Here are some points:
[ 46 -11  13  51  -7 -43  -5 -30]
[ 19   5  -8 -23   6  12 -21 -32]
[ 19  33  -8 -42  35  -4 -35  -9]
[-47  26  24   0   4 -20 -27   6]
[-10  12   2 -10  -4  29  -5   5]
[ 19   9 -10 -43  28  11 -31 -32]
[  5 -82  -4 -12  38  37  14 -14]
[-21   5 -43 -33 -19 -14  32  26]
[-47  26  24  25   4 -18  -4  53]
[-47  26  34  -7  17 -23 -47 -14]
[-47  23  42  34 -25   7 -19   6]
[-47 -16  24 -37   4  -6 -17 -29]
[-33  26  24  10   4 -16 -26   6]
[ 22   5  39  70 -34  47  20  20]
[ 22 -36 -42  -4 -38  36  63  26]
[ 19   9  -9 -30  12   9 -26 -32]
[  2 -57  -4 -20  53  19  -2 -14]
16 more points follow, each with its number after it:
[ 11   9  -2 -22   6   7 -25 -32] 0
[  5 -44  -4 -12  25  17   2 -14] 1
[ 22  65 -43  -5 -18 -76  27  26] 2
[ 34   5 -43  -6 -22  -9  50  26] 3
[ 69   5 -58   5 -34 -16  70  26] 4
[-51  19  24   8 -21  -4 -11   6] 5
[-19 -57  -1 -22  21  27  16 -14] 6
[  5 -77  -4 -28  95  22 -11 -14] 7
[ 40 -33  13  48  -7 -21   6 -30] 8
[ 22   5 -43  15 -34  19  73  76] 9
[ 22   5 -43  -1 -34  -9  50  26] 10
[ 62   5 -43  16 -34  -6  62  26] 11
[-22 -22  -6 -32  -4  52  17   5] 12
[ -9  12 -25 -26  -4  29  10  23] 13
[-48  26  24 -24   4 -21 -49 -38] 14
[-47  10  18 -16   4 -17 -18   0] 15
Which three of these numbered points are nearest to each point below, ignoring the direction in which the first points spread most? Their numbers follow each, nearest first.
[ 19 -11  13  44  -7 -18  28  64] > 11 3 9
[ 22  36 -44   2 -34 -43  41  26] > 4 3 10
[ 22   6 -43  16 -55  -6  56  29] > 10 11 3
[ 31   5 -43   3 -34  -8  53  26] > 10 3 11
[ 22   5 -43  -4 -34 -14  46  18] > 10 3 11
[ 36 -11  13  39  -7 -33  -6 -30] > 8 1 0
[ 37 -20  13  39   9 -28  -2 -30] > 8 1 0
[ 19 -11  40  49 -49   4 -11 -23] > 8 5 1
